Rotation paths and how fast each direction turns (degrees each step):
Each turn is a multiple of 5 degrees from 10 to 175, or 0.
Each row of a path follows its step; steps can be skipped.
path 1
step 4: [ -5  21   6 -43  19 -25   3   8 -13 -12   2   6 -18  25  -4 -29   1  20
  16   0  20 -28   4 -21 -15  14  11  24 -36   4   1 -20 -10   8  18 -24
 -25   9  27  14  -8 -34 -15   3   0 -13   4]
step 10: [  9  -3   1 -20  29 -12  19  17 -16   5   7   2  -1   5 -23  10  17  30
  10  -6  11 -26 -32 -29 -15  -3 -25  10 -23  -6  15  26 -12  23  -6 -11
 -28   9  17  29  16 -11   7 -24  10 -13  41]
step 12: [ -8  12  12  -4   3   8  -8 -10   7 -18  14 -35 -19 -21   2  21 -15  14
   7  -7  22  -6 -33  -6  18   8  -2  35   4  29   8   7  -7   0  34 -57
  10  -9  -3  32 -10  -7 -10  -1   1 -20  13]
step 19: [ -5  24 -38 -13   8 -13  -6 -12 -23 -22 -13 -10   3  -4  -2 -39  -2   5
  -5   6  25 -17 -11  -3 -50  10  -5  25 -22   3  40  -7 -22  19  -6 -26
  -4  12  13  -1  -8 -12   7   3  21 -18  -9]
step 24: [ -4  18  12  -2   9  -4 -18  -1  -5   4 -14 -38 -14 -21  15  26  -7   7
  11  29  -2  -5 -12 -17 -25  18 -37  -6   4  29  -9  22 -23  29  -1 -41
  15  -3 -10  25 -13 -11  10 -10  12 -23  18]
step 31: [ -7  30 -14 -27  -4 -19 -22 -12 -31 -10   5   5 -21 -23   0 -29  18   8
  12 -17   7  -9 -17 -12  -4   8   7  51  -9  21  20 -29  -6  28  -9   1
  17   6   0  19  17 -14 -16   0   5 -27  15]
step 33: [-11  13  21  -3  29 -10 -21  18   2  11   2   9   0   5  -3 -18  26  -9
 -13  26  -7 -19  19   5  -2  -2 -13  20   5  12  29  11 -35   9  22 -57
  16   4  14   1  11 -12 -26  -3   8 -25 -25]
step 35: [-26  23  -4 -13 -13 -22 -34  18   4  -1 -20 -26 -20   5  -6   5  21   1
   8  21  -2 -33   3 -19 -30   3 -23 -19 -26   3  18 -20 -19  13   5 -12
 -14 -17   8  24   7 -16   3 -13  -4   0  45]
step 36: [-12  24  19   0  18  -2 -22  12  32   8   0 -19  -1 -16   6  12  -7  -2
 -16   8  -7   6  -4 -29 -22  22 -10  30  -5  18   1  -5 -41  25  -4 -50
  17  24  36   9  12 -16  -2 -10 -10   2  -9]
Speeds:
[ 6  3 -3  2  2 -7 -6  1 -7  0  3 -2 -1  2  8 -3  5 -1  5 11  2  5  3 -2
 -3 -1 -1 -4  5  9  1 -2  1 -2 -8  7 10 -1  3 11 -1 12 -2 -1  8  2 -9]
10
[ -1   9  -5   7   2  -1   2  -6   4  -8   7 -10  -1 -11   6  -1   0  -6
  -3 -10 -10  -2  -2  -1  -3   2   2   1   3  10   3  -2   7   5  -6  -1
  -2  -2  -1 -10  -3  -3   1  -2   9   1   1]
60
[  0   2  -5   0  -2   5   0  -9   8   1  -4  -6  -8  -6   3   1   6   6
   2   6   6   2   0  -2 -13  -4  10   3 -11   3  -9  -4  -5  -1   8   5
   5   1  -3  -3   2   1   1   4  -2  -1   3]
90
[ -2   4   6  -4  10   3  -3  -2   4   4 -11   3  -4  -8   0  -2   1   5
   9   3  -1 -10   7   5   1  -1 -11   4   1  -3   3  -1   9   2   3   8
   4   2  -4   1  -2  -9   1  -2   9   4  -4]
160
[ 11  -5 -11   6   1  -1   5   4   3  -3  -3   8  -5  -3   7  -2   2   0
  -5   4   5   0   2  -4   8   1  -6   2   4   4  -8  -5  -1   3  -3  -3
  -6   9  -9   4   7  -6   3   1   3   2   8]
135
[ -6   1  -3  10   0  -6   4  -5  -6  -1   6   1   1   3  -5  -4   3  -3
  -3  -3   9  -6   6  10  -3  -1  -1   6  -1  -8 -11  -3   3   2   8  -5
  -3   4   2   2  -6   8  -2  -8   9   2  -2]
95
[ 11  -3  -3  -4   0  -6  -5  -7   0   1   2   8  -4  -1   1   8  -1 -14
   0  -1   3  -3  -5   2  -7   0   4   3  -2  -3  13  -3   9  -1   7   1
  -4  -1   3   6  -1   1  12   1  -1   2   3]
115
path 2
step 3: [ -2   6   5  17  20  23 -42  11   5   2  26  10  -1  13 -43 -19  15   7
   9  11 -15 -33   6   4  -5  14 -46 -32  17   5  -8  -5  12 -14   3   8
  -2  15 -20  -9  -5   0  -6  12   3   8  21]
step 11: [-11 -19   4  -3   5  -1 -14  15  15   2   9  29 -25  -3  31   7 -12  22
  -2  14 -13 -10 -38   6  32   3 -11  -3  -3  24   4 -12  -9   5   2  -6
  -6  11 -46 -35 -11 -17  20  22 -12   1  12]
step 12: [-18 -14  -2  -1  12  15 -22  13 -15 -24  17   7  20 -11  23   5   5   9
  20   6 -27  11 -24 -20  29 -10 -18   1  13 -13 -15   0   7 -24   2  -5
  32 -22  13 -12  29  11 -20 -16  -6  34  17]
step 16: [  7  12  12   7  18 -29  -9  18  15 -23  23  30  -9   6 -21  -7   5  26
  16 -26 -20 -34   6   6  22 -17  -5 -15  -8  13  -1  -9  16 -19  -5 -22
  18 -11  14   6  20  -9   9 -32 -16  14  18]
step 21: [ 11   0  43  22 -18  -6  -5 -22   3  -4 -16   1 -16   5  14  19  14 -13
  18   6 -23  -3  19  35   4 -11   3  -9  41 -27  -5  26  17 -30 -27   3
   9   3  15 -10   2   2  -2   2 -14  10  -9]
step 24: [ 15 -45  34  10 -13 -17  -2   6  -8  -9   1  11 -16   1   9  25   0   6
  37 -14 -11 -26 -20  21 -17  30 -21  10  -2  20  -6   4 -16 -12  19 -17
 -16   4   5   1 -18  13  -1   4 -28   9  12]
step 34: [  6 -19  14  10   2  -2 -19   4  12  29   3   5  -3 -13 -46   1   0  14
  14   2 -24  -5  30   9  15 -26   1  11  23 -17   8  21  -3  15 -45  15
   8  -9 -23  -4 -22  -1   3  11  30   9  -8]
step 36: [ -6  11 -30  12   9  32 -29   3   3  15 -31  14 -12  21   0   6  24 -35
  17   5 -21 -22 -22  25   6  18  31   8   5  12   7  17 -24  -8 -14   6
 -10   7  -5   0 -16  13 -12   5   5 -12 -24]
step 37: [ -2 -26  19  35  -2  16  -7   8  22  -1   6  14   1 -10 -26  17  14  -1
  32  -4 -30  19  23  15  -7  31  -7  -1 -21  -2 -27 -13 -25   3  13  17
  23  10   1  -4 -11  -2 -19 -25  12 -14   5]
Speeds:
[-8 -6  5 12  4  1  4 -6 -1 -3 -4  5  8  6 -2 -8  7  5 -4 -3 -5  9 -3 -5
  1  3 -2  6  2  1 -8 -1  6  8 -5  3 -6 -6 -5  3  4  2 -6  5  4  3 -3]
130
[  1   4  -1  -3  -6  -6   3  -5  -2  -8   1  -3   0   7   2   4  -6   9
   0   3  -2  10  -1   4   0   8   8  -6  -6   0  -4   3   5  -3  -1   9
   2   3   2  -2  -1 -10 -10  -9   7   2   6]
175
[  6  -6   6   5   3  -6  -7  -5   7   1   7   4   7  -9   4   2  -5  11
  -8   1  -2 -11  -7   1  -2  -4  -5   0   2  -8   3   3   6  -1  -7  -2
   5  -1  -3   1  -3  -8  -3   0  -1   5   1]
80
[ -1  -3 -12   8  -1   4  -7   3   1  -1  -1   4  -1  -4   0   7  11   3
   5   1   0  -1  -2   8  -4   4  -4   2  -7  11   4  -7   7  -1   5   5
  -3  -3  -1  -2   4 -10   1   0 -11   3   5]
85
[ -7  -7  -3  -8  -7  -5  -5   7   1   0  -6   4  -9   7  -3  -5  -1   0
  -1   2   2   7  -3   5 -14   2  -5   1   3  -5   2   3  -4   2  -8  -6
   0   1 -12   1  -5  -7   2  -2  -3   3  -3]
170
[  1   8  -1  -3   0  -2   4  -4  -1   8  -2 -11  -2  -8  -8   7  -6  -4
  -1  -7 -12   5  -1   5   1  -3  -1   1   6  -5  -7  -6   4   2   1  -5
  -2  -7  -9   2   4  -2  -6  -1  -7   4   5]
85
path 3
step 9: [ -9   1  -6 -17  15  19  -4   0  -5 -10  -7  -9  10 -23  -4  27 -32  11
   4  11 -10 -19  34  13  11 -28  47  16  -8  12  -3 -17  -4 -16 -15 -26
  22   1  -8 -32 -22  41 -15  -1  10   5 -14]
step 12: [-17 -34   6  -4  23   3 -18  27  17 -42   5 -27   7 -15  -8 -19 -11  31
   3 -10  -4   4  13 -22  -2 -14   8  14   5  -5 -22  -8  10 -22   2 -40
  -7   2 -31  -9  10   4  -4  23  13  35  12]
step 19: [ -5   6  13  -1  41   9  12  24 -14   0  29 -23  23   0  34   0   5  16
  -2  -8   5  38  40  10 -12  14 -17   4  19  -4 -15 -13  13 -13  -7  11
  25  -8 -32  -6  -5   3  -6  39   9  16  10]
step 21: [-25   1  15  11  16   9 -38  21  12   6  13  -9  -9  -7  -6  12   5  18
  -2 -41   2 -17 -12  15  12 -13  27   3  32  -3 -32 -27   2  11 -11 -29
  26  12  -1 -23   9  -7  -8  -1  -5  22 -34]
step 26: [-28   5  22 -21  -5  33  25 -14   0   7  32 -16 -13 -19   3  -4 -36  -2
 -16   4  11  32  -4  16   4  17  -9  13  16 -17   2 -26   8  33  -3 -15
   1 -22  -4 -19 -23  11   5  36  11   8 -19]
step 27: [  0   7  17  13  25  24   9  25 -16 -29  28   6   5 -12  32  29   0  31
 -32  -1 -15 -10   5  21  -2  21   8  28   0 -12 -13 -26 -21   2 -16 -11
  13 -22  -1   1 -26  15  10  -6 -10  14  25]
step 30: [  7 -10  17  -4  22  25 -22  12  14 -15  -6  -8 -26 -13  -6  -4  12  32
  -1 -19   1 -31  -5 -12   4  23   6  -6   1 -16 -23  13  14  15   5 -34
   3 -31  10 -27 -50  27  10  18  -1  -7 -17]
step 31: [-12   4  28   2  14   3  -8  42 -20 -29  -1  -4  -8  -6   7 -20   6  -6
 -10 -23  -6  -1   8   2   6  -7  14 -19 -25  -2   4 -34  36 -10 -24  -3
   7 -19  -2  15 -31 -14 -10  49 -21 -21  16]
step 35: [-10  -6  10  -4  32   7   0  13 -14 -19 -15 -24 -13 -15   9  29 -24  -3
 -12  31  -7  -9  17  11  16  10   9  10  13 -16  37 -54  -4 -21   2   6
   8 -16  -1 -17  -8  29  -1  33   1  21   0]
Speeds:
[ -7   5  -9  -1  -3  -5  -3   7   5   1  -4   4   8   0   1  -1   5  -8
  -3  10   1  -4  -4   6   1  -6   8   2  -5  -1  -2 -11   2  -3   7  -5
   5  10  -3  -6   3   0   5  -3  -3  -4  -3]
95
[  2  -5   9   6 -10   2   0   1  -8   8  -1   3   3  -5  -2   7   4  -6
   4  -2  -2  12  -5   2  -6  -8  12   2   9  -5  -2   1   3   1   2  -3
   2  -5   3   2   4  -2   4   7  -2  -4   2]
140
[  3  -1   8  -4   6   5   4  -2  -4   7   6  -3  -9   6  -3   7   0   3
   0   5  -5  -2  -1   2   6  -5   2  -9 -11   3   3  -9  -7  -1   2  -4
   1  -4  -5   4  -5   0   9   3   1  -9  -7]
85
[  6   0  -2   0   6   2   0  -5   0   4   5  -4   7  -1   4   6   7   4
   0   6   0  10  -5   3  11   5   0   8   4  -5   0  -7  -6  -4   1  -4
 -12   3  -5  -5   2  -4  -2   2  -1  12   6]
45
[ -6  -3  -3   0 -12   3  -5  -6   0  -5   3  -6   3  -2  -4   4   9   0
   8  -3  -1  -5  -6  -9  -6   3  -1 -14  -6  -5   3 -10   2  -1  -2   1
  -4  -1   1  -1  -2  -9  -7   0  -1   2   1]
40
[  3   0   3  -5   5  -2   5   3  -4   6  -7  -5  -4   4  -6   1   4  -1
   7   0   4  -9   1  -7  -6   0   1   4   3   0  -4  -4  -1   7  -2   3
   0   1  -3 -17   8   4   0  10   4   6  -7]
155
path 4
step 4: [ -5  -7  -2  -2   8  29   9   3 -21  36  34   3   5  17  11  -7   3  36
  13 -20   9   5  40  -6  12   4 -34  33 -15  -8  14  28   4  -8 -16 -23
 -24   8 -13   4  14 -21  16   6   7  28  14]
step 5: [-26  21 -12 -11  22  27 -24 -28 -14  18   3  29  19  18  -4   1   7 -23
   2   5  31 -10 -28  11 -12 -34   7  14  12  -1 -22   8   1  17  38   9
 -24  14  -6  -8  13 -28  11  -2 -22   5 -10]
step 8: [-19  12  23 -21  19  17  -4  -8 -35  -6 -17  41   5 -10 -10  -1   7  17
   2  -6  -6  29  -4   9  -9   0 -32 -38   8  31  -3  -5  21  -2  26  -7
  11   3  12   5  -1  32 -37   4  15 -23  -2]
step 9: [  0  21   1  14 -21  37  -9   0  35  -9   5  14 -16   1  -4   3 -25  12
 -27 -40 -14  24   9  23  14  29  -4  28  -8  -7  10 -12   8 -23  21 -13
 -18   8   5   9   7  -2 -28   6  24  32   2]
step 10: [-44   4  -7  23  -8  25 -30   8 -17  19  -7  20 -10 -18 -18  -9   6 -28
 -16   7  -9 -16  -3 -13 -14 -10  -5 -11  48  20   6 -31 -18  11  -3   3
 -10 -20  -1  -9   5   0 -35   6  -6  25  18]
step 11: [-14  35  13  18 -15 -15  -5   1  -6 -10  20  25  20 -25   8  -1 -16 -18
  21  12  15  11  11   9  11  30 -26  33   4 -30  11 -11 -18   1 -18 -24
  39  28   4  -4  -2  25 -17  10   2   8   5]
step 13: [ 12   8  20  19  17  -3  -9  12  -6 -15 -22   4   7 -43  13  -7  -5 -11
  27  19 -40  22 -10 -40  -2  31 -16  -7   1   3 -35   6  -4  30  10  12
  13   1  13  29   8  10  -7 -28   0  -2  12]
step 27: [ 18  27  36   5  12  21 -26  24  16  -8  17  -7  -4 -13  18  31 -18  -3
  16 -17  -3 -29   4 -14 -19   9  10  -3 -17   5   7 -27  36 -18  -1  -6
  14   8 -16  32  11 -28 -22  15   7 -13 -12]
step 37: [ -7 -34  -9  -5  -4 -13   9  19  30  32   9  35   3  28 -17   5   1  17
   3   5  27  10 -28  -2  -6 -13  -9 -26  -4 -33  42   4  27   4  23  31
  -7   6   8  -2   4   7  -3  -6   8  12  16]
Speeds:
[-5 -4  5  6  4  1  4  1 -2 -5  7 -5 16  3  1  3  8 -4  1  5 -6 -2  1 -2
  9  1 10  1 -6  6  0  4 -3  0  0 -3 -7  0 -2  9 -3 -4  8  5  1 -7  7]
25
[ -1  -3   9   1   1  -5  -4  -4   4  -4   2   1   4  -9  -2  -3   1  -3
   8  -1   2   6 -15  -8   6  -6  -3  -7   0  -1   5   7   1  -1  -3  -6
  -5  -2   0  -6   5  -5  -8   4  -3   2  -9]
135
[  6  -2  -2   4  -1   6  -6  -1  10  -4  -8  -5  -1   2  -3   8   3  -3
  -2 -10  -3   4  -7  -1  -5  -1   1  10   3   2   1   2   6  10   6   2
  -3   4  -7  10   5   3  -4  -2  -7  -5   1]
100
[ -4   7   1   1 -13  -6  -2  -3   7   4  -5  -1   3   4   4  -5   9  -6
  -7  -5   4   4   0  -2  -6  -5   5  -2  -3  -7   1  -3  -1  -4  10  -1
 -10   2   6  -6  -6   1   9   0  -2   3  -1]
155
[  5   7   2  -2   4   0  10  -5  -4   3   7 -13  -4  -1  -4  -2  -1   4
   6   4  -2   7   2   2  -3   1  -4  -3   2  -8   3  -9  -7   4   3   1
  -9  -3  -8   3  -2  -7   3  -3 -10  -5  -5]
25
[  2   4   0  15   0  -1  -4   0   1 -11  -2   5  -6   6  -7   6   6   8
  -4   0   3  -2  -4  11   0   0  -3 -10   0   3   6  -7  -8  -1   0  -8
  -3   0   0  -1   2  -2  -3   0   8  -6   0]
35
path 5
step 1: [-10   5  -1  29 -23  33  -6 -14   0 -18  13  17  11 -19  10  -2 -14  21
  25 -17 -28 -19  -4  31 -10   8  26  -6 -13  -8 -43 -23  20  -4  39  -7
   2   8  18   1 -24  16 -10  11  11   1  -4]
step 7: [  1  26 -12 -26  -4  -6 -13 -38 -22   8   6 -26   9   9   5  31  21  10
   5 -13  -8 -15 -15   2  12  -8  36   8  27  15   3  -3   8 -26  54  -7
  -2 -20   8  -9  24   3   9  18  -2   9  -3]
step 14: [  4   1   6  12 -31 -16 -21 -21  25 -11  12   6  25  19 -19  19   9 -13
  17   9  -4  -1  10 -13   1  18  22 -38 -21  14 -23   3  13  -3 -28  22
  25   5  40  -1   6   6  -1   4   0  -6  42]
step 15: [-25   2 -12  -8  -1  -5   4  -2  -5 -34   4 -25  29  -1  25   4  25 -25
 -12 -13  10  -2 -42 -16   7  -3  22  17  21 -25 -17 -40 -14 -20   1 -12
  -4  24   1  20  24   8   1  10   0 -25  15]
step 20: [ 18 -14 -24 -32 -15 -14  -9  -7  -1  18 -20   7  33  34  18 -19 -22   1
  17 -22 -10 -17  -6  16 -18   4  18  -2  -7   7  12 -12  32 -20   0 -21
  11   5  -1  32  -3  22  26 -21   3 -17  23]
step 25: [ 36 -23  -7 -19 -21   8   0  -1 -26 -13  -3  -5 -46   9  17   3 -21 -12
  -2 -21  18  36   2  -4 -20  22   3 -12   4 -13 -20   3  11  -2  13  -4
  29  17  -4 -15  27  -5  28   0  10  32   4]
step 30: [-16 -14  13 -14  29  -7 -19   4  -9 -35 -41   0 -16  30  -6  14   6 -26
  -6   5 -21 -16  -4  -7  10  19  25  -3  22  18   1  -2  -9   7   5  39
  25  28  -5  17  23 -27 -12 -10   5  -1  -5]
step 35: [ -3  27  -9 -39  18 -21 -23  -9  32  21 -15  18 -16  19   1  12  28  33
  17  -3  21  -5 -10  23   6  17   3 -17  21 -12 -19  19  12 -13  -2   2
 -15   1  -1  14  24 -13  14   9   2 -31  20]
step 37: [-26 -14  22 -15   9   5  -8 -38 -15   5   7 -14 -12   5  -6   2 -35   1
  19 -22  -5  31  -3  -4   2 -18  -4 -66  -8  -7  -4  18  22   9  13 -24
   2   7  -3   9 -14 -14   3 -27  20   1   5]
Speeds:
[  2  -8   0   2  -1  -4  -4  11   2  -5   2  -6  -5   2  -6  -3  -8  -1
  13   0   4   3   2  -6   3  -2  -2   2   6   6   4  -3  10  -1   4  -2
  -6  -1  -3  -6   5  -5  -6 -10  -4   8  -2]
55
[ -7   4   4   1  -1  -9  -1   1  -7  -9   2  -8   9   6   0   5   1  -7
  -4   5  -5   3   2  -7   2   3   4  -2  -4  -2   8   2   2  -4   5  -6
   9  -6   2  -2  -3 -12  -7   4   2  -3   4]
45
[ -2  -2  -3  12  -5   7   2   9   9  -6   3   4  -2   3   2   9  -1  -1
  -4   6  -7   0  -5  -1   9  -1   1  -3   9  -1  -4 -10   1   5  -6  -1
  12   6   1   2  -2   1   0   1  -4   2   0]
25
[-12  -3   8  -4  11   6   5  -1   2  -6 -10   2  -4  -6  -5  -6   5   1
  -1  -1   4  -4   1  -6  -1   2  -8  -7   5  -3  -2  -3  -3   3  -1  -1
   1  -4  -4   4  -4 -12   7  -1  -6   2   5]
55
[  2   8  -6  -4   8  10  -3   5   1  -3   1   4   3  -1  -7   4 -10   0
   2   9  -2  -3   5  -4   1  -9  -5   8  -3  -4 -10   6  -6  -8   5  -8
  -3  -2  -1  -2  -6   1  -4   5  -3  -2  -4]
65
[-12   3   1 -11 -10  -3   2   1  -2   1   1   6   3  -7   6   3  -6  -3
   5   2  -1  -4   6   5   8  -5 -10   3  -3  11   6  -2  -1   2   5   3
   5   8  -4   3   4   0   1   3   0   4   0]
35
[ -1  -6  -4   0   7  -1  -2  -1   0   2  -7  -2  -6   5  13  -3  -3  -3
   4  -1 -13  12   5   5   4  -3  -3   6   2  -5  -4  -4   1  -8  -3   0
  -2  -1  -3   7   9  -7   1   5   5  -6   4]
145
[  4  13  -4   1   4  -6   4  10  -4  -5  -2   0  -1   5  -3  -2   9 -13
   2   0  -1   1  -2   0   1  -1  -6  -2  -4   2  -1  -7  -4   2  -1   9
  -8   3  -3  10  -3   5  -3  -9  -1  -5   2]
120
